Named turns come first, each shown by rows before and after it. Which turns, in which order, take the first row of each pair that follows to the second? Write the first one first, as in the answered first pair.
K454 (before -> after):
[ -7.7   7.4  14.0   1.2  -9.1  -5.3  -7.4   1.8   5.7   2.1 -12.9  11.8
   8.4 -28.1 -12.9  -0.1  -6.5 -12.9 -17.8   1.6 -16.2   2.4]  ->  [ 12.0   0.1  -1.4   2.7 -22.0  11.8   5.3   2.8  -3.0  -7.1 -11.1   4.1
 -16.5 -22.2  -3.9   7.4   4.6 -15.9  -6.0  24.4  -3.6   1.7]
[-11.7  -2.7 -18.2   9.2  -0.2 -20.8   3.8   6.3 -11.2  -0.1   3.3   3.8
  10.7 -13.9  -4.4   5.9  -1.1   4.9 -10.0  -1.4   0.7  15.2]  ->  [ -3.7  -3.1 -22.5   9.0  -5.1 -13.0   7.8   6.2 -15.0  -2.5   4.8   1.6
   3.0 -10.8  -2.8   8.6   3.0  -0.2 -10.8   7.2   5.8  14.0]
[ 36.6  11.8   3.4   5.1   2.8  37.3 -21.9  -1.1  14.2  -7.5 -22.4  -3.1
 -14.7  -2.6  13.4 -13.4   4.6  11.5  -4.7   1.3   7.8 -32.3]  ->  [ 26.9  -1.8   4.1   4.8   1.6  35.7 -22.0   1.1  11.9  -0.4 -20.9  -7.9
  -5.5   1.3  13.8 -23.5   1.7  16.9   4.0 -17.8   1.1 -34.2]
[ -5.8  -2.9   3.4  15.5   4.4  -0.5  25.5 -18.3  -6.7 -17.4   9.4   5.7
   4.4  14.8 -16.0  -4.6  16.6  -8.1   7.6   7.3  -4.9  22.3]  ->  [-15.1  -4.9   6.4  13.7   8.7  -2.3  22.4 -17.8  -3.8 -12.6   8.1   4.4
  13.2  14.3 -16.7  -8.7  12.1  -6.5   6.8  -2.0  -7.6  22.0]
K699 (before -> after):
[ -2.4  -4.0   1.8   3.9  -0.8   4.3 -15.4   4.3  11.7  -0.5  -6.7   0.2
   6.5  -0.4   4.4  -4.8  -3.8  -3.7   4.8 -14.6  -9.3 -16.6]  ->  [  2.6   9.1   2.8   4.8  -0.1  -1.3 -12.9   2.6   9.5  -6.4  -9.5   3.0
   9.0  -1.7   1.9   4.3  -1.0 -11.3  -2.3  -1.6 -13.4 -17.2]
[  2.2   3.7  17.0   1.3   2.7  -5.2   6.3   6.1   5.9  -1.8 -13.5   4.5
  13.5   7.4  -4.4  19.0  15.9 -20.1  -1.7   1.5 -23.9 -17.5]  ->  [-13.6 -18.9  11.2  -2.0  -6.8   1.1   4.3   6.1   4.7  10.0  -7.8  -5.2
  15.0  10.1  -0.2  -2.4  12.2  -4.7  11.7 -24.5 -18.7 -13.8]
[-40.9 -16.7  20.9 -10.5   8.5 -18.2  -5.1  -8.5  10.6  13.1  -6.5 -10.8
  40.1  18.3  -6.7 -36.8 -13.6   5.4   8.9 -58.8 -22.3 -31.3]  ->  [ -7.0  29.4  37.3  -1.9  28.1 -14.8 -31.3 -27.6  33.4  -3.4 -26.7  12.9
  25.0  -8.2 -12.6 -12.9 -18.0   1.1 -30.5 -26.9 -12.8 -34.9]
K889 (before -> after):
[  0.7  18.8  -2.9  -1.2  11.8 -18.4  -3.6 -14.7  13.0  14.1   6.0  15.3
   5.2   0.0  -4.9   7.2   4.4   9.4  -9.6  -1.1   7.9  -1.1]  ->  [ 15.1  15.0  -2.6   1.9   5.6   1.1  -9.1 -20.0  19.8   9.5   0.0   8.0
  -7.7   0.2  -4.3  -2.9   8.4  12.7  -0.9  -4.5  11.6 -14.7]
[ 15.6  11.1  22.7   4.6   7.7   0.9   9.8   3.1   0.1 -10.2 -22.4  -0.6
  18.3  11.4  -2.7   3.5  13.1 -23.1  -1.3  13.9 -31.2 -33.1]  ->  [ -4.9 -31.4   0.3   1.8 -15.5  22.5   8.8   5.2  -4.5   5.2   1.9 -20.7
  -2.9  17.4   5.5 -26.3   6.2   8.5  28.8 -20.2  -4.7 -18.8]
[ -5.6 -13.0  14.5  -3.7  28.7 -15.0  -1.5   6.1 -15.6   6.1   3.0   1.9
   0.1 -20.1   1.0 -10.0 -24.4  10.0   9.6  -6.1   2.6  38.1]  ->  [ 20.3   4.9  28.6   3.1  36.6  -6.6  -8.8  -0.9  -2.5  -8.2 -21.7   5.5
  -1.5 -23.2  -0.9  -2.7 -17.5  -4.5  -1.0  11.7 -15.2  11.1]
Then:
(two turns a pair)
[  8.4 -15.3  -0.6   3.3  -7.6  22.1  18.4   8.0   5.7  10.1  -2.2   1.9
   9.9   0.4  -8.8 -10.4   9.4  -4.2   7.8  22.1   3.0 -11.9]  ->  [-13.0 -14.3  -3.2  -3.8  -3.6   4.3  18.0  11.8   3.0  19.5  11.4   7.8
  20.5  -5.7 -13.7  -6.7   0.3   1.1   1.6  14.4  10.5  10.9]  K699, K889
[-26.2 -14.3   0.9  -6.9  -6.0  -3.6   3.1   8.7  -3.2  10.7  13.8  -2.8
   3.9  -5.0   6.5  -5.3   2.5   9.7  15.7 -24.5 -13.5  13.7]  ->  [ 11.9  12.6  15.2   2.7   4.6  14.2 -20.6  -9.0  18.5  -6.4 -11.5   4.6
 -17.2 -16.5   4.0   2.5   5.0   4.2  -5.4  -1.5 -10.6  -8.1]  K454, K889
[ -4.3  15.1  -9.4  -4.2  -8.0 -18.7  23.9  10.0 -32.4  -7.0  -0.3  -4.2
  18.8   3.0   0.6   6.5  22.7 -21.4   4.0  26.8 -21.4   7.4]  ->  [ 14.6   6.8  -6.4   4.7 -11.1  10.2  15.0   2.6 -19.3 -10.7 -18.2 -15.2
  11.1   7.4   2.1 -14.0  25.2 -17.0  16.7  15.2 -30.1 -22.6]  K454, K889
[-22.0   0.7   3.2  -5.7   7.8 -17.7  -6.8  -9.0  -2.1   3.0  19.6   5.7
  -5.3 -25.3 -13.2  -3.1 -13.2  12.5 -13.1 -10.8  10.6  34.7]  ->  [ -6.4  -1.1  -9.5  -4.3  -3.3 -10.7  12.3  -4.3 -16.1 -12.2  26.7  -0.2
 -25.7 -14.4 -10.7   8.0   2.0   5.0  -7.0  16.7  14.6  36.2]  K454, K699
[ 23.4   5.8 -23.9  10.2 -13.5  12.3   3.0   4.1  -4.3 -13.7   8.4 -18.1
 -25.5   0.0  -5.9  -4.7   1.9  -2.5  13.2  25.9  10.0  -2.7]  ->  [ -7.0   6.6 -25.6   0.1  -7.1 -20.2  12.7  11.8 -18.9  -4.3  25.3 -13.4
  -3.6   0.6  -8.0   4.0  -1.1  -8.7   4.9  20.2   8.3  22.4]  K699, K889
[ -8.3  -7.4 -10.0   2.2   1.2   4.4   4.6  -0.7  -8.9  -0.7   6.8  -6.5
  -8.0   2.8   8.8  -2.6   5.3   8.1   8.8  -4.7   7.4   8.7]  ->  [ -3.5  -5.2  -4.9   4.1   3.2   9.5  -3.1  -5.8  -2.8  -1.3   0.9  -6.4
 -14.1  -3.8   6.6  -6.2   2.6  10.5   4.8  -6.9  10.2   5.6]  K699, K454
[ 36.6  -2.6  -6.7  -1.2  -3.1  22.6 -13.5   5.3  15.5  -8.2  21.2   4.4
 -22.1  -0.1  -3.2  10.9   3.3  -6.5   6.2  26.5  11.9  -4.6]  ->  [ 24.0  10.8  -2.8  -5.0   8.0  -4.5  -5.1  12.9   7.4  -7.4  26.9  14.2
  -6.5  -1.2  -6.0  26.9   1.2 -16.8  -8.7  34.7   5.3  13.6]  K889, K889
[-14.9 -16.5 -13.2   2.9  -7.5  -2.1  15.6  28.1 -24.2  -8.4   2.3  -2.7
   1.0  17.7   5.7   2.4  16.0 -13.3  13.9  -4.4   5.0  -1.3]  ->  [  4.0 -15.3 -12.6   8.7  -7.5  11.6  12.5  21.4 -15.9 -15.2  -8.4  -7.5
  -7.9  18.8   9.4   0.2  18.9 -14.9  15.7   1.2   1.0 -17.7]  K889, K889
[ -2.4 -13.4 -24.5  17.8  -7.9  20.8  21.8  18.4  -8.8  10.6  23.3 -11.7
 -14.0   7.6  -5.4  -2.4  15.8  13.0  10.4   3.2  23.3  -2.9]  ->  [ -7.9  25.5   9.2  21.4  18.8  -0.5 -17.6   3.2  20.4  12.9   0.9  13.3
  14.2 -15.9 -19.4   3.5  -5.8  10.3 -28.2  -6.3  12.6  -5.8]  K454, K699
[-21.5 -22.6 -24.1 -22.4   3.0 -20.0  23.6  26.0 -13.4  12.4  20.4 -29.9
   2.6  -9.9   3.5  -4.7  -6.6   4.4  18.2  -7.7   8.0   8.0]  ->  [ 22.2  21.4  10.1  -3.9  26.3  -5.3  -7.9   3.4  22.4  -5.7 -26.1 -16.1
   1.6 -28.8  -4.1   3.2  -8.2  -8.8 -11.4  11.1 -11.9 -35.0]  K454, K889
[ -8.7 -15.1  -7.0  18.8  -3.7  -0.1  11.1  32.2  -5.9   6.5 -11.3  -8.2
  19.6  20.3   1.4  -0.9  19.1  -6.9 -17.7  13.3   2.9  16.7]  ->  [  1.4 -23.0  -3.9  21.0  -6.6  19.1  -2.6  23.8   4.6   7.8 -21.9 -13.2
  10.4  16.3   2.6 -19.0  17.2   3.9  -8.5  -1.0   6.4   2.4]  K889, K699
[ -0.5  -4.2 -23.0   7.1  -0.4   4.0  -6.4 -18.3 -14.1  -1.8  20.3 -19.1
 -26.4  -8.5  31.1 -15.8  10.2  20.6  19.8   3.0  18.2   2.4]  ->  [ 24.5  24.7  -9.2  12.2  13.6   1.1  -7.9 -21.9  -6.8 -16.3   0.9  -6.9
 -17.5  -9.5  27.0   0.8  15.2   0.7   2.9  28.1   0.2 -20.9]  K889, K889
[-18.2   0.9 -10.7 -11.5 -23.2 -29.5   5.1   3.6 -11.0   4.4  19.2  -8.1
   9.4  -8.6 -10.3  15.6   0.9   7.1  -0.3   4.4  11.3  21.3]  ->  [ -5.2   3.6 -12.5 -10.7 -24.0 -16.7  -7.8  -5.4  -2.3   6.6  18.8 -11.8
  -9.4 -17.7 -10.1  14.8  -2.8  15.9  -2.6   7.3  26.0  20.3]  K699, K454
